In the rows, 128 means zero.
Each named move below is a turn or a mirror, shown by a few rows before and after it. Which moves, in which order, take the first row of each later pair to the second? The first pair is answered.
j_63 (before -> after):
[154 141 111 136  97  95 123 126 136 156 116 126 134 140 161 125 121 133
 123 105 144 133 118 117 148 133 120 135 111 107 100 107 129 146 151 147
 145  91  92 124 156  98]  ->  [158 137 102 134  97  93 132 127 124 149 115 120 144 133 169 127 126 152
 116 107 139 132 115 129 163 143 124 135 115 107 103 103 115 147 144 142
 155 101 101 125 157 108]
[157 136 116 146 105 144 129 134  95 116 145 136 113 114 162 124 130 145
 104 106 150 142 164 118 142 131 149 128 117 140 172 117 142 137 101 119
 150 135 165 129 162 137]  ->  [163 145 132 149 108 149 105 137 119 134 150 144  99 130 150 118 116 118
 123  97 163 143 163  97 111 111 141 126 104 133 165 125 165 133 114 136
 136 120 150 133 159 116]
[121 150 115 135 130 130 141 130 122 142 121 148 134 147 151 127 116 130
 106 132 137 122 138 123 138 127 117 128 119 130 123 114 121 137 135 143
 143 127 127 130 133 110]  ->  [123 151 113 138 130 128 140 131 123 144 122 148 134 149 148 128 117 130
 109 133 134 122 137 123 136 127 117 127 118 131 125 116 123 136 135 143
 143 126 126 128 133 111]
j_144 (before -> after):
[122 147  89 143 137 105 130 119 118 134 136 126 139 100 128 133 147 125
 122  99 151 142 149 128 141 139 135 149 112 113 116 140 137 110 147 125
 139 127  94 126 136 113]  ->  [120 143 105 143 151 108 123 112 132 131 139 125 132 107 107 131 138 102
 145 104 150 139 144 117 123 122 132 142 113 118 120 152 147 106 161 127
 119 126  94 127 126 109]
[114 138 154 165 120 168 116 115 146 146 139  83 128 141 113 166 127 109
 154 133 124 132 124 105 121 105 150 126 126  92  98 159 162 108 168 152
 114 122  92 131 120 124]  ->  [111 143 116 161  95 149 137 122 114 128 126  78 145 121 149 168 153 157
 124 128 118 137 118 131 163 134 166 134 134  77  94 148 136 108 147 133
 139 132  95 140 139 161]
[198 129 133 155 136 125 126 135 101 137 143 116 153 130  82 156 140 152
 106 102 187 104  71 130 124 103 141 114 137 123 161 132 151 151 163  87
  72 144 160 136 117 135]  ->  [202 135 122 156 124 126 130 139  90 145 146 129 160 126  99 155 147 173
  80  95 191 105  86 142 146 120 141 118 132 118 155 119 147 154 151  88
  93 138 161 128 130 120]
j_644 (before -> after):
[137 115 136 134 114 182 132 150 152 152 112 114 149 121  78  83 112 102
 160 134 116 147 150 115 102 126 124 113 115 120 134 131 130 140 132 157
 122 101 148  91 149  81]  ->  [129 102 100 116 100 148 164 150 116 108  95  85 166  92 100  90 145 149
 151 142  94 150 126 137 135 148 145 118 139 120 139 134  95 132 118 121
 136 129 158 106 155 154]
[116  95 120 158 144 127 163 161 144 175 166 138 116  92 156 120 155 127
 105 122 123  90 149 148 105 153  91 164 134 143 145  95 113 152 121 150
 112 121 144  71 147  42]  ->  [108 100  82 142 124  94 178 163 113 145 149 118 133  76 184 126 185 165
  94 113 107  98 124 159 128 174 113 168 141 128 134 100  93 143 110 123
 129 129 132  93 160 104]
[151  98 138 128 135 113 130 160 115 141 154 101 105 147 117 132 108 132
 110  97 114 120 156 172 120 199  93 121 136 177 137 121 132 145 121 171
 114 133 112 135  97 144]  ->  [146 110 121 123 122 100 128 162 106 139 147 101 107 142 132 132 117 144
 105  86 114 123 144 170 123 205  98 124 130 165 126 124 133 138 118 168
 120 127  95 146 109 164]
j_379 (before -> after):
[ 97  99 172 126 148 114 116 126  97 101 129 134 161  99 115 140 128 124
 109 149 127 134 103 120 156 105 127 106 161 134 130 164  96 134 101 115
 129 150 122 136  94 127]  ->  [ 97 104 172 123 152 111 110 123 104  97 123 132 159 106 110 139 128 117
 120 145 125 138  96 111 140  96 126 109 159 130 126 167 101 130 104 113
 126 146 114 139  99 139]
[106  83  51 136 120 159 160 173 106  97  79 118 176  95 132 149 139 192
  91 142  67 112 109 176 130 192 131 159 112 122 156 139  53 133 123 159
 102 128 151 159 134 120]  ->  [103  93  48 125 120 139 149 168 109  85  72 102 168 101 132 149 144 180
 119 131  62 120  80 156 106 180 137 157 106 112 149 156  64 118 135 143
  88 121 125 185 133 156]
[158  66  95  90 151 148 153  94 183  84  70  98 122 121  63 112 169  47
 155 192  46 115  68  89 114 128 163 128 130  83 169 138  81 165 141 137
 122 107 117 109  86 149]  ->  [161  69 105  96 153 159 142  94 196  95  75 108 117 129  56 110 159  31
 159 190  54 114  73  82 103 121 155 131 119  85 166 139  95 166 146 146
 122  97 113 105  84 128]
[121 123 120 106 116 114 153 146 107 129 130 112 141 111 143 122 142 146
 104 125 111 126 114 134 160 149 137 116 134 120 127 121 100 124 125 111
 142 145 143 129 127 163]  ->  [120 132 120 102 117 109 141 142 113 127 124 107 136 117 135 120 143 135
 123 120 110 128  97 116 140 136 140 117 128 115 121 130 114 115 132 105
 135 138 127 144 125 181]
Now pairs of rows:
(two moves a pair)
[116 130 128 114 162 125 145  93 111  82 128 103 145 138 144 135 106 149
 114 164 109 123 130 135 161 163 136 126 155 155 123 134  85 115 111 109
 162 160 120 117 136 152]  ->  [125 130 147 127 171 150 139  93 125 104 137 122 142 148 135 127  93 135
 105 169 119 117 156 138 162 160 125 124 147 163 126 122  92 125 108 131
 168 157 134  98 137 101] : j_144 j_379
[121  89 163 126 149 147 154 131  95  83 133 105 122  74 117 120 153 165
 120 152 113 120 112 158 127 140 129 135 148 170 163  99 110 178 140  95
 122 167 160 109 128 129]  ->  [119 110 131 119 120 123 153 137  80  78 122 103 127  72 144 125 166 186
 110 133 111 130  95 154 133 154 139 140 139 147 145 104 111 167 134  82
 138 150 130 132 146 163] : j_63 j_144
[137 144 122 136 139 121 121 140 124 133 132 140 137 119 155 121 115 142
 106 118 131 140 146 147 158 162 120 108 122 117 126 117 130 141 123 130
 150 113 140 116 131 101]  ->  [131 134 135 122 152 100 111 130 137 108 128 110 128 123 121 124 114 113
 164 125 116 145 109 119 116 131 123 105 135 124 130 145 142 122 145 110
 109 121 130 141 110 156] : j_63 j_144
[122 111 119 104 155 122 164  81  87 125  97 139  90 187 130 150 120 112
 134 147 110 144 120  74  55 104  56 117 151 129 111 144 178  92 105  93
  71 140 100 171 112 194]  ->  [132 109 143 115 171 151 158  82 104 146 111 159  84 201 116 147  98  90
 126 154 121 138 149  75  55  99  44 112 145 140 120 133 186 103 108 118
  65 137 118 147 103 137] : j_644 j_379
[146  88 141 117 156 137 156 126 132 101 132 109 125 122 115 141 135 139
 123 161  99 115 149 153 154 139 124 127 164 148 155 122 101 138 110 110
 103 170 188  94 121 116]  ->  [139 118 102  99 123  94 142 130 114  81 108  92 123 123 139 144 161 158
 135 132  95 127 101 132 135 142 143 131 152 110 130 142 103 115 111  83
 111 146 135 136 139 195] : j_63 j_644
[139 114 127 152 110 137 133 134 139 134 151 137 166 147 140 125 129 140
 138 121 140 129 162 124 157 122  97 101 148 101 113 107 119 126 108 150
 188 109 124 136 102 128]  ->  [134  96 146 146 130 137 130 124 153 121 150 118 159 146 113 127 122 117
 175 134 130 131 150 112 131 103  98  96 162 115 123 125 119 119 121 141
 158 120 127 143  83 147] : j_644 j_144
[164  90 165 117 148  81 129 123 103  80 122 134 109 125 145  83 120 108
 123 126 115 154 117 147 164 155 145 121 114 120  97  98  94 125 148 147
  96 161 107 170 119 119]  ->  [170 103 170 123 143  91 115 127 115 101 125 147 103 136 146  82 110  97
 115 116 126 152 126 137 155 151 137 123  94 109  88  93 110 128 150 159
  99 144  95 168 127  93] : j_644 j_379
[136 101 135 149 144 144 153 120 136 128 140 128 128 145  96 135 119 134
 133 139 120 119 156 129 134 129 128 120 150 143 154 123 111 139 127 148
 118 139 153 102 124  99]  ->  [138 102 123 148 140 142 158 122 126 128 138 131 130 139 105 134 123 146
 117 138 122 119 159 139 147 143 132 121 148 141 152 120 107 140 119 147
 128 136 155 103 130  99] : j_144 j_144
[148 128 119  99 100 143 142 139 142  87 159 124 165 109 134 165 122 120
 103 120 146 106 153 174 136 162 105 146 183 133 119 117  81 154 121  98
 180  80 117 144 122  83]  ->  [152 130 136 103 108 150 127 139 156 103 167 134 156 118 123 163 109 101
 108 118 154 105 164 165 121 148  99 145 175 134 120 118  94 154 128 113
 175  73 110 136 121  59] : j_63 j_379
[143 165 108 146 171 150 100 163 170 115 109 125 108 136 103 121 113 120
 164 161 152 145 120 127  63 131 118 123  83 156 114 178 117 114 180 138
 126 169  98 115 153 168]  ->  [141 140  99 139 175 146 132 162 148  89 106 112 125 113 112 123 128 151
 148 182 140 140 127 156 103 147 123 124 112 173 135 173  86 120 165 122
 133 201 136 106 148 187] : j_379 j_644
[136 177 165 156  98 158 129 111 144 154  98 120 114 167 119 121 128 104
 141 147 106 137 130 112 132 140 114 138 123 121 105 134 112 132 172 145
 129  60 109 119 117 157]  ->  [140 168 167 163 102 169 146 116 136 160 105 129 123 159 123 122 127 116
 113 156 109 132 153 138 162 157 110 138 132 133 114 122  99 144 164 152
 147  68 135 100 117 128] : j_379 j_379
[ 99 112 167 152 190 158 163 153 157 157 140 112  98 149  82 138  95 118
 150 121  98 100 170 137 123 145  88 135 141 129 142 121 100 101 127 126
 151 166 118 132  94  97]  ->  [ 97 125 163 147 183 146 152 154 163 155 132 106  93 158  79 139  95 107
 173 113  97 107 148 115  93 131  86 136 128 116 131 137 113  87 139 119
 141 153  90 152  95 121] : j_144 j_63
[105  93 137 147 181 109 141 117 156 103 179 111 128 150 116 141  79 115
 168 105 133 164 123 121  49  81 174 132 140 148 183 170 100 131  99 133
  64 110 125 162  97  88]  ->  [105 113  73 135 136  72 161 132 108  80 160 109 151 126 177 147 117 183
 121  80 129 174 107 149 101 122 195 142 136 117 165 156  73 125  73 109
 113 103 108 185 132 140] : j_144 j_379
[145 108 178 154 174 199 126 133 156 176 148 169 116 132  96 122  93 118
  91 149 138 117 184 153 134 131 121 114 142 176 165 100 104 151 124 165
 137 140 197  72 108  10]  ->  [125  66 188 127 194 167 149 116 147 113 134 113 122 110  68 130 110 116
 152 177 104 119 136 147 123 111 140 111 188 204 190 135  82 132 133 118
  95 184 216  97  75 109] : j_379 j_144
[120 125 121 112  99  92 136 134 113 109 129 134 113 118 143  97 132 159
 124 133 122 171 150  96 134 135 133 105 119  87 134 136 116 130  99 147
 126 111 128 163 133 152]  ->  [116 115 132 108 109  91 140 129 119 100 130 122 114 115 129  99 128 153
 139 145 116 168 146  97 131 125 130 104 131  96 145 145 116 131 106 146
 115 124 139 163 120 165] : j_644 j_144
[119 119 134 111 138 111 133 126 143 116 121 108 112 140  98 121 133 100
 180 140 131 143  98 123 109 112 113 126 152 141 148 144 132 122 152 123
  94 149 127 145 100 168]  ->  [125 141 133 120 127 118 112 131 154 144 125 131 100 160 103 119 123  85
 175 122 146 145 108 110  94 108 107 127 125 123 134 141 153 121 156 136
 103 122 103 145 115 138] : j_644 j_379
[134  67 156 132 181 179 164 109 164 114 133 104 126 125  87 146  95 107
 176 151 123 126 147 139 115 123 119 120 163 176 169 129 125 122 141 144
  97 184 189 122  84 142]  ->  [146 162  66 140  96 150 131 141 132 158 110 152 123 143 185 146 122 165
  96  70 154 145 134 136 134 170 131 134  86  84  95 106 145 112 121 152
 182  99  90 161 164 142] : j_144 j_644
[174 140 102 111 127 121 123 117 131 104 119 115 131 123 165 125 133 138
 103 107  99 121 132 130 154 118 155 143 130 131 119 144 127 159  96 130
 125 157 150 141 163 142]  ->  [170 127 117 110 139 127 127 112 135  98 122 109 130 120 153 125 132 131
 116 119  95 118 136 131 152 111 151 139 138 146 130 149 124 157  98 129
 113 172 166 135 152 141] : j_144 j_644
[121  95 123 139 158 130 139 122 131 146 139  83  97 101 148 113 155 142
 141 194 112 141 142 129 109 135 114 109 157 137 166 112 141 128 169 136
  93 189 149 149 111 113]  ->  [126 138  84 143 118 119 125 137 118 168 127 110  98 109 195 114 166 169
 100 153 131 150 141 129 119 163 119 115 120  93 132  99 151 127 159 142
 135 149 103 162 152 108] : j_144 j_644
[119  86 161 150 166 124 155 129 142 142  96 123 113 131 100 118 109  64
 179  99 114 132 120  93 101  88 106 131  97 131  91 141 142 100 128 131
 117 154 131 137 170  99]  ->  [120 115 118 155 131 111 149 142 122 151  82 139 121 126 145 118 126 100
 141  71 121 142 119  99 123 115 113 137  73 100  61 131 140  99 114 132
 155 133 100 150 200 106] : j_63 j_644
